Each named move below is a turn or a mirror, shown by a few rows before and after it. Which moves, in which order, take the first row of each later pair to the second? The first pair is answered.
vud:
[  2  -6  11   2   0  -9  21 -11 -23  31  -8   9  -2   8  -1  -6  24   1
   7   6   6  -4  -3  -2 -10   4   7  25   6  16 -15 -13   1   7 -31 -15
 -23   2   0  22   4   2  15   0   1  -2  -2]  ->  [ -3  12  -4  -7  -6  15 -17  -7  10 -17   2 -28 -10  -9 -18  -7   6   4
 -25 -14  15   2   3  -9  20 -16  -2 -11  -6   8  11  20 -12   1   6   6
   3 -11 -12 -29  -7  -2  -9  18  -5  -4 -11]
[  7  -8  19   9 -16  -3  14   3   1  14  10  15   0  -7  -4   7  14  -4
   1  -5   3 -10  12   2  16   6 -12 -14   0   8  -8  -2  -1  -9   8  -2
  27  -2  -1   9   0  -2  12   6   9 -21   2]  ->  [  3  -9  17  10 -16   1  11   5   7  10  11  10  -2  -9  -8   4   8  -3
  -3  -9   4  -8  13  -2  16   6 -13 -15   1   7  -4   2  -4 -11  11   1
  31  -1  -1   5   3  -2   7   8   7 -20  -3]
[-16  -6   9   5  -2   5  -3 -24  19  19   2   1  -7  14 -19  -9  -6   3
 -14  -2   4   4  15  -4  13  12  22  -8  -2  -3   5   3  -5  15 -14   0
  -3   9  -9  -2 -19   6 -10  -5   0  12   5]  ->  [-15 -13  13   5  -3   1   1 -23  19  25   2   3  -5  13 -20  -8  -4   1
 -10   3   2   4  14  -3  13  10  19  -3   1  -5   5   1  -5  13 -16   0
  -4  15  -7   0 -13   6  -7  -5  -3  15   3]
kubal:
[  4  -2  23 -11   2 -25  11  18  -5  17   8  -5  -1   6  21   3  -5  -6
  -4  29 -18  -9  18  -1 -18 -23   1   4  11  -7  -2 -21 -24  -4 -35  -8
 -14   2  -8   7   1  14  10  -2   2   5   7]  ->  [  8   6  22 -14  -5 -17   8  20  -4  21  12  -4  -2   3  16  -2   1  -7
 -15  27 -11 -15  23 -10 -11 -20  -3  -1   1  -3   2 -17 -27  -8 -42  -9
 -14  -2 -11  -1  -6  11   7   9  -5   8   2]
[  0   8   2  -4 -28  -1   4 -16 -13  12   3 -18  -3  -6 -33   6  -8  -7
 -14 -16 -17  24   8   4  29  10 -10   7  -7  22  -7  11  -3  -7 -16   4
  -7 -10  -8   1   7   2  11  -2  29   0 -13]  ->  [  2  11   0   1 -26  -2   4 -11 -15  13   1 -11  -1  -8 -38   4 -11  -7
 -13 -20 -14  22   3  -1  31  14 -11   6  -8  22  -6   8   4 -11 -13   2
  -2  -8  -2   1   8   3  10  -6  29  -4 -13]
[ -2   4   0   1  -4  -1  -5   4   0  -3   1   2  -1  -1 -10  -4  -1  -5
  -8  -7   3   5   6   2  -1   5  -4  -5  -3   6   7  11   2  -9  -1   6
   7   2  -5  -9   1   3   1   7  -3 -17  -8]  ->  [  0   2  -1   3  -1  -6  -3   3   0  -2   2   4   0  -6 -10  -1  -2  -4
  -2  -3  -2   8   4   6  -1   3  -3  -2   0   2   8   9   6 -10   2   5
   8   2   3  -7   4   5   1   3  -1 -22  -6]
[ 11   7  -2   0   8   8  -2   2  -3  23  -6  14   7  -1  -7  10   5   9
  -2   1   9  -8   1  10   0   6  -7  -4  -8  -2   3  15   7   0 -23  -7
 -10   1 -11  -3 -12  -5   7  -5 -11   7 -16]  ->  [ 13   6  -2   4  14   6   3   2  -8  21 -11  18   8   2  -9  14   4   6
   5  -1   2  -5  -3  12  -3   9  -8  -4  -3  -5   1  11  12   4 -17  -7
  -5   1  -2   4 -10  -5   9 -12 -12  -1 -15]
gipel:
[-14  -3  11 -12  -3   3  -2  24 -18  14  -7   9 -12 -19  -1 -15   2 -18
  19   7   9 -21  33  -5 -13  -7   7  -2   7   9  21 -42  20 -15  13 -13
   0  -8   8   5  17  10  -1  28  -5 -18   3]  ->  [ -9   4   4 -11  -8  13 -16  21  -8   1  -4   2 -11 -25 -14 -19  -7 -15
   5  -5   6 -12  29 -14   2  -3   2 -13  -3   7  28 -25  24 -22  23  -7
  13  -9  13 -14  11   8 -15  29  -9 -21  -2]
[ 17   2  13  -7  -4   9 -12   1  11   2   2  12  16   4 -22   4 -17  -3
   5  -7   3  -1   9 -23  12  29   0 -13  -2  -8  -3  21  26  -6  -6 -10
  12  -9  22 -19   0  11 -16  -2  -7 -19 -18]  ->  [  1  -5   1   0   1   7 -23   2  16 -23   7 -15   8  11 -17  11 -19  -1
  10  -7 -14   7  -2   3  15  11   7   0  17 -12 -13  23   5  11  22  -4
  23 -17  13 -21  14   9 -12  -9  14 -12  -6]
[ -3  -1  -3   7   3   2  -4   1  -4  -7  -3  -2  19  -2  -7   0  -5  -7
  -1  -2  -6   7   2  -9  -2   7  -1 -12  -2   3  -1   1   7  -3   1  -7
   3  -2  -8   7   1  -2  -2   0  -3  -3  -2]  ->  [ -6  -2  -1  12   2  -2  -7   2  -2  -9   1  -3  17   2  -6   3  -6  -6
  -1  -6 -12   5  -1  -4  -4   1  -1  -5   1   1  -4  -3   0  -1   3  -2
   1  -7  -9   9   0  -2  -1  -1   6  -2   4]
[-11   2   9  -1 -13   9   3  -2  -3  13   5 -13   5  13  -9 -14   0   6
 -21  -9   4  14  12  18  20   8   0  12 -11  -1  11  -3 -22  17  -6  -5
 -14  -2 -21 -16 -17 -15   5  11   7  19   8]  ->  [ -9   1  14  -3 -10   6  10  -3  -4  14   2  -8   3  11 -10 -17   4   5
 -23  -6   3  13  14  18  16   7  -1  13  -9  -2   9  -5 -21  19  -9  -2
 -16  -4 -25 -10 -19 -17   8   8   6  19   7]
Now pairs of rows:
(2 to 3 moves a pair)
[ 23   7  -7  -3   2  10  15   6  16  -6  10  -2  -6 -19  -4   0   0  -7
  -7   2  12   5  20 -22   8 -10 -10  -5   1   8  29  -3   1   7  -7  -1
  -2 -13  10 -14   2 -14  -9  -9  -8 -19   0]  ->  [ 21   0   0  -4   6   2  22  11  10   7   9   1 -11 -15   2   0   9  -6
   3  10  13   1  23 -13  -6 -13  -5   8  11   9  20 -17  -1  17 -17  -4
 -10  -8  11  -2   6 -13   4 -14  -6 -15   5] => gipel gipel gipel
[ 15  10   5 -27  -1  21  16   9  -2   2  14   4 -10 -21  -7  -2   5   4
  -9 -18  23 -14  17   7  10  14 -18 -17  10  -1  25 -16   2  -2   0  13
 -10 -10  -3   0 -24  15  -1   9 -12 -17  -2]  ->  [ 17   6  10 -16   4  11  27  10 -10  12   8  15  -8 -16  -3  -1   6   2
   7 -13  11 -13  11  18  -2  23 -15  -7  17  -4  16 -27   6   0  -4  10
 -10  -7   9  21 -16  21   1  -1 -13 -23   5] => vud kubal
[-10  -3  -3  -4   2  -6   9  -4 -12  14  -2  -1  -4   8  12 -10  13   2
  10   7  -1  -1   4   8  -7  -3   7  11   1  -5 -16 -11  -6   8 -20  -8
 -19   2  -8  12  -3  -1  16   0   6  15   6]  ->  [ -8   2   2 -15  -1   0   3   2  -3  12  -2  -7  -7  -8   5 -18  14  -2
  -1   6  14  -8  18  -9  -1  -4   6  -4  -6  -1   1  -6  -8   0 -23  -8
 -22  -4 -15  -5  -8   1   9  10  -3  11  -2] => vud gipel gipel
[-12   6   0  -4 -23  17 -15 -10   2   4   3   3 -24  12 -13   4 -17  -1
 -20 -21   6  -9   4   5  13  -8  -8   5  -7  12   0  19 -10   6 -10  13
  -2  -1 -11 -16 -13   0 -16  11  15  -2   3]  ->  [-21  -2   4  -1 -19   1  -1 -11  -8  11   4   4 -25  20  -2   9 -10  -3
  -7 -11  -2  -9  -3  17  -3 -12  -2  19   8  12 -14   6 -13  13 -19   2
  -9   2 -10   0  -4   1  -4   1  23   5  12] => gipel vud
[-22   6   6 -15   4 -13  22 -11 -27   5  -6   1   1  17   9 -24   5  15
  33  17 -18  -2  -6   0 -23  10   7   4  19  -5 -27 -13  -1   1  -7  -7
 -14 -18   5  23  -1 -13  21 -12  -2   7  20]  ->  [ -7  29  -4 -20  -5   8   6 -14  -4  -8  -5   0   7  -5 -13 -36 -11  16
   2  -3   3  -5  10 -34   2  24  -4 -33 -16  -7   1  22  12 -21   2   6
   0 -16   7  -9 -22 -11  -6  11 -28  -3  -2] => gipel vud
[ -4   0   8  -5   1 -10   5   9   4  -2  -8  -9  -4   0   7  10   1   1
   9   4 -12   7  -6  20 -11 -11  -1  18  19   1 -10  -5   3  18   4  -6
   6   1   0  14   7   2  14 -14   9   4   3]  ->  [ 10   5  11  -5  -6   1   6   6   3  12  -9  12   6  -3  -7   4   0   1
  -5  -4   4   4   2  -9  -4  11  -8   4  -8   3   3   6  28  -1  -9  -2
   4   8  13  11  -8   4   1  -6 -12  -8 -14] => gipel gipel vud
[-10  -2   2  -7  -5   3  -6  -3   4  -2  -5 -16 -12   3  10  -6  -2   9
 -11   8  14  -8   5  -3   6 -16   9  -7  -2   0   2   8 -14   3  -3   8
  -6  -3 -26 -19 -14  -5   0  14  -1  14   0]  ->  [ -3   3  -6  -3  -4  11 -13 -12   6 -13  -7 -13  -6   1   2  -6 -14  14
 -18   2  10  -2   1  -7  14  -5   4  -8  -8 -10   7  21  -5   0   6   9
   0   4 -13 -22 -14  -1  -9  11  -5  11  -7] => vud gipel gipel
[ 12  18 -15 -17  -5   6  -5  10  22 -13 -12 -10  -4   5 -17   8 -10   3
   7 -16  17  -8  -4  10  -6 -10  -3  -8  16 -12  23  -5  -5   3  25 -12
  -7  -4  -3 -21  15 -12  11  17   1  -9   2]  ->  [ 17  20 -12 -21  -6   8   3  10  20   5 -15   1   0   3 -17   3 -12  -2
   6 -16  27 -15   6  -7  -8   2  -4 -12  10  -8  29  -9   5  -4  10 -17
 -14   1   3 -18  11 -12   8  19  -9 -11  -2] => gipel gipel gipel
[-13 -14   1  -7  -8 -12   9  12  -6  16   8   5 -11   2  -9   4  10 -16
   4   0   2 -11   8  -1   4 -22   1   4   5  14  -2 -25 -17   5  -8 -12
  -8  -1  -9   8  12  -4  10   4  19  -2   4]  ->  [-14  -8 -11  -3  -9  -5  -9   8   9  -9  11  -9  -9  -2 -12   8  -1 -13
  -2  -8  -7  -4   0   9  16 -27  -1   0   5   9   0  -9 -22   6  16  -4
   5  -6  -9  -5  12  -3  -3   6  22  -3   0] => gipel gipel gipel
[ -6  -2  -5  -7  10  13  15  -3 -14  13 -11  -6  10  23  12  -5  -1   4
   7  15 -10   7  13  31  19  -3  23   8  10  -6 -23 -25 -16  26 -10  11
   1   4 -12  29   0  20   7   6  -7  13  12]  ->  [-11  -2  -1 -17   6  15  10   2 -11  12  -5 -15   7  17  16  -9   1   2
   2  15   1   1  23  25  15 -13  23   6  12  -1 -18 -27 -26  22 -12   9
  -2   1 -21  17  -3  19   9  14  -9  12   8] => vud gipel
[ -2  -2   7   4   8 -20  12  19 -10  16   8  -1 -10 -14   8   8   2 -23
  16   5   1  -5   6   3 -27  -1  -2   1  20  34  11 -21   2  -6 -14   3
 -12  -3   0   5   8   4  16   1  19   2  20]  ->  [ -6   2   2   1   7 -11  -1  22   1   0  12 -19 -18 -19   3   8  -2 -22
   5   0  10  -5  13   0 -16 -15  -2 -10  17  35  22 -12  -9  -6  -1  10
  -7  -7  -8  -9   6   0  10  10  21   3  18] => vud gipel
[  9  -7   6  -2   4  -9   3   9  -2   3  -6   3   0  14  23 -15  13  -4
  -2   4   5 -27   5  -5 -28 -10   5   0  13  -2   6 -15 -18  -1 -11  -1
 -17 -14   2   8  -6  -3  -2  -1  -5  -3  -1]  ->  [  2  -7  -6   5   9  -8 -11   6   9 -22  -1 -15  -1  14  25  -8   2   1
  -3   1  -7 -19  -3   5 -14 -21   4   0  18  -9   3  -6 -23   2  15   7
  -4 -18   1  -3  -3  -4  -5  -4   3   1   2] => gipel gipel gipel
[-13 -28   2  -6   3   8  12  -4 -15  18  -2  13  -6  32   7  12  22   1
  31  16  -9   5  -3  -3 -27  -6   1  35  20  18  -3 -18   4  39 -17 -25
 -28   2   6   6 -12  11  17 -27  17   4  12]  ->  [-24 -12  -9 -17 -11  30 -29  -7   8 -12   7 -25 -19  12  -6   3  12   4
  -9   4  11  -1  15 -28   4 -30  -3   6   6  22  20  15 -18  33   2  -7
 -15 -13 -21 -45 -31   6   2  -2  10  12   2] => kubal vud
[ 10  -3   1  13  -4  -6  -6 -15   3 -22  -5 -13  -2  -6   0  -1  -9 -13
 -16 -20  16 -22  13 -13  -8  -5 -24   2   3 -19   1  31  25  -6 -10   9
 -15  -5   5 -24   2   5 -14   9   8  -1   5]  ->  [  1 -16   7  17   0 -17   7 -18  -6 -17  -8 -12  -6   8  14   8  -4 -13
   1 -11  -1 -20   2   4 -21 -14 -21  22  20 -21 -15  14  19  10 -14   0
 -22  -3   0  -3  11   6  -4  -1  22   7  18] => gipel vud
